Here are some points, one per row:
[11. 9. 21. -45. -23. -27. -33. 8. -8. 22. -67. -25. 8. -6. 5.
 -5. -10. 25. -48. -19. -14. -30. -2. -1. -2. 9. -6. 26. 67. -67.
 30. 34. -65. -27. -6. -13. 17.]
[-13. 0. -2. 11. 14. 30. 49. -26. -15. 48. 36. 21. 51. -18. -6.
 -26. 39. -97. -31. -13. -15. -11. -10. -27. 11. 2. 24. 24. 42. -38.
 -5. -12. 0. 18. 27. 34. -42.]
[12. 5. 2. 25. 10. 24. 54. 86. -4. -1. 19. 8. 18. 62. 77.
 1. 27. 32. 28. -44. -38. 5. -41. -20. -43. -31. -20. 1. -18. -6.
 1. -16. -23. 8. 13. 26. 61.]
[-1. -14. 29. -44. -33. 1. -1. -4. -3. -10. 12. 12. 25. 54. -7.
 -5. -3. 16. 19. 78. -63. -30. -28. 2. 32. 32. 64. -66. -16. -7.
 19. 10. 37. -24. -24. 1. -6.]
[-9. -2. 17. 10. 32. 27. -46. -27. 4. -7. 44. 29. -54. -11. -23.
 -24. -8. 25. -57. -13. -11. -9. 7. -1. 38. -69. -22. -11. -21. -17.
 11. -4. 15. 10. 18. 46. 88.]
[-5. 24. -8. 12. 27. 76. -57. -5. -6. 45. -49. -42. -9. -1. -5.
 -11. 11. 33. -29. -1. -18. 12. 5. -33. -14. 22. 19. 16. 25. 78.
 -16. -7. 29. -24. -9. -37. 3.]
[0. -95. -52. -33. -7. -12. 4. -23. 3. 0. 4. 17. 10. 15. 71.
 -8. 22. -2. -2. 35. 6. 31. 51. 21. -53. -6. -10. 3. 1. 0.
 -1. 26. 19. 30. 51. -57. 16.]
[-9. 16. 21. -49. -26. -35. -15. -12. 37. -78. -42. -17. -14. 11. 11.
 -9. 39. -68. -25. -27. -20. -18. -10. 3. 0. 3. 3. 0. 48. 59.
 -9. -75. -26. -7. -17. -6. 15.]
[-17. 0. -26. 19. 13. 7. 57. -14. 18. 17. -35. -31. -34. 16. -16.
 20. 15. 62. -7. 1. -23. -30. 17. 14. 25. -5. 43. 39. 54. -14.
 -11. -7. 8. 32. 51. 59. -30.]
[6. -98. -38. 5. -11. -22. -17. 3. 1. 20. -62. -31. -16. -40. -1.
 6. -13. -1. 33. 20. 28. 35. -40. -14. 37. -66. -11. -33. -11. -6.
 -25. -55. -32. -28. -16. 4. -3.]
[-18. 5. 10. 19. 23. 10. 27. 117. -8. -65. -32. -23. -14. -22. -17.
 -23. -46. -25. -17. 1. 11. -11. 22. -4. 8. 10. 30. 8. -27. -28.
 -10. 5. 21. 15. 38. -45. -22.]
[17. -8. 9. 81. -85. -18. -6. -8. -13. -9. 28. 5. 56. -18. -5.
 -7. 10. 30. -41. -33. 6. -15. 5. 23. 0. -2. 32. 15. 32. 51.
 1. 1. 23. -30. -21. -11. -2.]
[-19. 2. 17. 62. -61. -46. -28. -1. 5. 17. 15. 49. -54. -18. 11.
 14. -7. 1. -38. -6. -32. -14. -13. -24. 24. 50. -63. -25. -15. -5.
 -8. 11. 10. 43. 36. -31. -18.]
[-1. 6. 29. 14. 23. 40. 60. 2. 12. 25. -35. -28. -12. -38. -1.
 10. 33. 10. -42. -3. -19. 2. 12. 18. 17. -61. -33. -33. -29. -5.
 22. 5. 7. 56. -84. -38. -22.]
[8. -4. -8. 31. 21. 28. -70. -2. -26. -74. -30. -35. -16. -4. -3.
 28. 53. -62. -14. 2. -21. -1. 0. 14. 13. 19. 19. 37. -45. -19.
 4. 20. 6. 24. 16. 61. -5.]
[8. 21. -67. -30. -4. -17. -12. 2. 4. 21. 26. 45. -37. -11. -3.
 5. 13. 7. -47. -46. -17. -4. -9. 3. -3. 19. 77. -64. -44. -9.
 -19. 34. -75. -19. -14. -13. -9.]
[26. 26. 37. -37. -24. -2. -8. -2. -6. 6. 1. 21. 32. 56. -41.
 1. 11. 1. 18. 12. 34. 42. -36. 9. 66. -47. -32. -12. -17. 20.
 -4. 18. -4. 22. 73. -45. -23.]
[-15. -2. 4. 20. 15. 31. 50. -36. -25. -56. -19. -9. -27. 7. 5.
 -6. -81. -36. 6. -10. -19. 2. -4. 2. 1. 0. -6. 13. 27. 71.
 6. 45. -77. -26. -34. -1. -18.]
[-17. -4. 23. -55. -24. -3. -19. -3. 16. -3. 27. 21. 64. -40. 3.
 11. -19. 28. 25. -40. -33. -15. -12. 1. 17. 13. 8. 69. -53. -29.
 -32. 0. 12. -15. -37. -8. -20.]
[29. 26. 57. -27. -20. -31. -14. -7. 3. 8. -1. 14. 9. 12. 52.
 -12. -16. 4. 16. 21. 22. 29. 98. -26. -41. -26. 1. -21. -15. 8.
 -12. 3. 2. 30. 14. 67. -23.]
[4. 13. -63. -35. -33. -3. 7. -5. -20. -8. -1. 29. 10. 47. -44.
 5. 7. 2. 3. 22. 61. -72. -17. -17. -49. -34. -25. 10. -5. 0.
 -17. 23. 25. 51. -53. -18. 8.]
[4. -13. 8. 5. 84. -69. -5. 1. -5. -6. 29. 26. 37. -32. 8.
 15. 24. 33. -36. -20. 3. -19. -3. -5. 19. 7. 10. 28. 20. 72.
 23. 11. 21. -37. -5. -15. -23.]
[-18. 55. -65. -13. -19. -5. -1. -2. -11. -6. 11. 3. 18. 33. 77.
 13. -11. -13. 9. 6. 23. 43. 64. 6. 57. -41. -27. -22. 5. -21.
 4. 16. 49. -58. -26. -13. -4.]
[16. 38. -61. -9. 2. -20. -7. 4. 4. 15. 47. -63. -19. -33. 11.
 -20. -2. 8. 25. 49. 34. -60. -8. 13. 23. 42. -41. -16. -26. 2.
 13. -70. -42. -14. -9. -8. -6.]
[-5. 0. 16. -18. -35. -38. -2. -10. -4. 48. -59. -22. -41. 2. 0.
 -19. 12. -10. 58. -38. 0. -18. -3. 0. 7. 17. 33. 52. -62. 5.
 20. 19. 40. -34. -21. 3. 14.]
[-7. 26. 41. -23. -21. 1. 16. -2. -39. 4. 10. 64. -55. -30. -1.
 17. 11. 17. 13. 45. 38. 51. -15. 16. -15. 16. 28. 39. 30. -15.
 0. -86. -27. -24. -10. -13. 4.]
[-3. 29. -70. -22. -26. -16. -13. 3. 18. -19. -7. 25. 34. -60. -36.
 -15. -4. 15. 16. 29. 12. 69. -39. -4. -63. -24. -22. -12. -3. 6.
 27. 18. 20. 18. 26. 62. -21.]
[31. 9. 1. 22. 18. 24. 42. -56. 22. -48. -17. -28. -10. -3. 0.
 12. -82. -29. -27. -12. 3. 2. -11. -18. -9. 12. 38. 29. -45. -33.
 14. -20. 19. 18. 38. -45. 2.]
[13. -11. -3. -5. 11. 16. 20. 76. 11. 52. 23. 21. 25. -14. -16.
 22. -81. -67. -22. 6. -11. -11. -1. 23. 13. 17. 13. 20. 37. 58.
 -1. 4. 23. 19. 13. 42. 71.]
[-5. 12. 7. 47. 59. -53. -30. -10. 2. 9. 5. 5. 28. 56. -6.
 -15. -6. 10. 30. 10. 38. 62. -24. 7. 21. 39. 36. 18. 43. -25.
 2. 1. 9. 81. -54. -18. 10.]
[-16. -2. 23. -39. -17. -29. -24. -5. -24. 13. 55. -76. -31. -16. -26.
 14. -8. -1. 43. -58. -38. -12. 0. 15. -64. -39. -18. -39. 10. 4.
 12. -3. 18. 39. 38. -26. -15.]
[-14. 12. 12. 20. 23. 29. 45. -35. -6. -12. -8. 23. 54. -50. -21.
 3. 24. 17. 70. -20. -7. -19. 18. -7. 24. 43. -27. -46. -9. -7.
 -4. 13. -10. 15. 31. 14. 93.]
[35. -13. -1. 20. 28. 63. -28. 8. 21. -9. 28. 52. -57. -19. -8.
 -12. 13. 4. 72. -34. -19. -17. 5. 2. 7. 11. 4. 16. 64. -30.
 0. 12. 33. -34. -26. -27. -32.]
[-25. -5. 40. 29. 30. 57. -43. -11. 16. 11. 7. 16. 23. 29. 70.
 6. -9. 7. 15. 24. 78. -53. -33. 19. -46. -19. -7. -28. -15. 2.
 6. 7. -12. 5. 28. 37. -33.]
[-3. 15. 21. 58. 53. -48. -5. -10. 10. 10. 2. 14. 23. 41. -44.
 5. 1. -14. 15. 57. -55. -17. -1. 0. -69. -45. -35. -15. -17. -26.
 -21. 5. 4. -72. -19. -20. -5.]
[-6. 0. 35. -15. -27. -2. 6. 7. 20. 4. 60. -74. -31. -22. -10.
 10. 27. 3. 15. 51. 51. 55. -8. -16. 6. 19. 19. 32. 31. -12.
 -20. 61. -43. -30. -18. -7. 19.]
[-10. -74. -31. -10. -13. 15. -10. 9. 4. 5. 16. 17. 31. 63. -54.
 6. 0. 9. 1. -5. 20. 35. 83. -7. 9. 49. -39. -9. -27. -7.
 22. -64. -52. -22. -22. 3. -15.]
[18. -3. 16. -2. 24. 16. 58. -11. -7. 12. -40. -34. -26. 4. -8.
 -8. 11. 26. -46. -26. 7. 10. -21. 12. -1. 64. -59. -45. -16. -11.
 -22. 13. 40. -9. 14. 57. -25.]
There is one direction along which these points spread out most. How far along it is each point below, from 0 to 99? The average is 50, and the first point in the table lies past the average. One standard deviation of the points above along it is 16.
[-5. 24. -8. 12. 27. 76. -57. -5. -6. 45. -49. -42. -9. -1. -5.
 -11. 11. 33. -29. -1. -18. 12. 5. -33. -14. 22. 19. 16. 25. 78.
 -16. -7. 29. -24. -9. -37. 3.] 69
[-5. 0. 16. -18. -35. -38. -2. -10. -4. 48. -59. -22. -41. 2. 0.
 -19. 12. -10. 58. -38. 0. -18. -3. 0. 7. 17. 33. 52. -62. 5.
 20. 19. 40. -34. -21. 3. 14.] 54
[-17. 0. -26. 19. 13. 7. 57. -14. 18. 17. -35. -31. -34. 16. -16.
 20. 15. 62. -7. 1. -23. -30. 17. 14. 25. -5. 43. 39. 54. -14.
 -11. -7. 8. 32. 51. 59. -30.] 72
[-25. -5. 40. 29. 30. 57. -43. -11. 16. 11. 7. 16. 23. 29. 70.
 6. -9. 7. 15. 24. 78. -53. -33. 19. -46. -19. -7. -28. -15. 2.
 6. 7. -12. 5. 28. 37. -33.] 38
[12. 5. 2. 25. 10. 24. 54. 86. -4. -1. 19. 8. 18. 62. 77.
 1. 27. 32. 28. -44. -38. 5. -41. -20. -43. -31. -20. 1. -18. -6.
 1. -16. -23. 8. 13. 26. 61.] 47
[-15. -2. 4. 20. 15. 31. 50. -36. -25. -56. -19. -9. -27. 7. 5.
 -6. -81. -36. 6. -10. -19. 2. -4. 2. 1. 0. -6. 13. 27. 71.
 6. 45. -77. -26. -34. -1. -18.] 75
[-3. 29. -70. -22. -26. -16. -13. 3. 18. -19. -7. 25. 34. -60. -36.
 -15. -4. 15. 16. 29. 12. 69. -39. -4. -63. -24. -22. -12. -3. 6.
 27. 18. 20. 18. 26. 62. -21.] 28
[-17. -4. 23. -55. -24. -3. -19. -3. 16. -3. 27. 21. 64. -40. 3.
 11. -19. 28. 25. -40. -33. -15. -12. 1. 17. 13. 8. 69. -53. -29.
 -32. 0. 12. -15. -37. -8. -20.] 48
[-13. 0. -2. 11. 14. 30. 49. -26. -15. 48. 36. 21. 51. -18. -6.
 -26. 39. -97. -31. -13. -15. -11. -10. -27. 11. 2. 24. 24. 42. -38.
 -5. -12. 0. 18. 27. 34. -42.] 67
[13. -11. -3. -5. 11. 16. 20. 76. 11. 52. 23. 21. 25. -14. -16.
 22. -81. -67. -22. 6. -11. -11. -1. 23. 13. 17. 13. 20. 37. 58.
 -1. 4. 23. 19. 13. 42. 71.] 71
[4. -13. 8. 5. 84. -69. -5. 1. -5. -6. 29. 26. 37. -32. 8.
 15. 24. 33. -36. -20. 3. -19. -3. -5. 19. 7. 10. 28. 20. 72.
 23. 11. 21. -37. -5. -15. -23.] 60
[8. 21. -67. -30. -4. -17. -12. 2. 4. 21. 26. 45. -37. -11. -3.
 5. 13. 7. -47. -46. -17. -4. -9. 3. -3. 19. 77. -64. -44. -9.
 -19. 34. -75. -19. -14. -13. -9.] 48
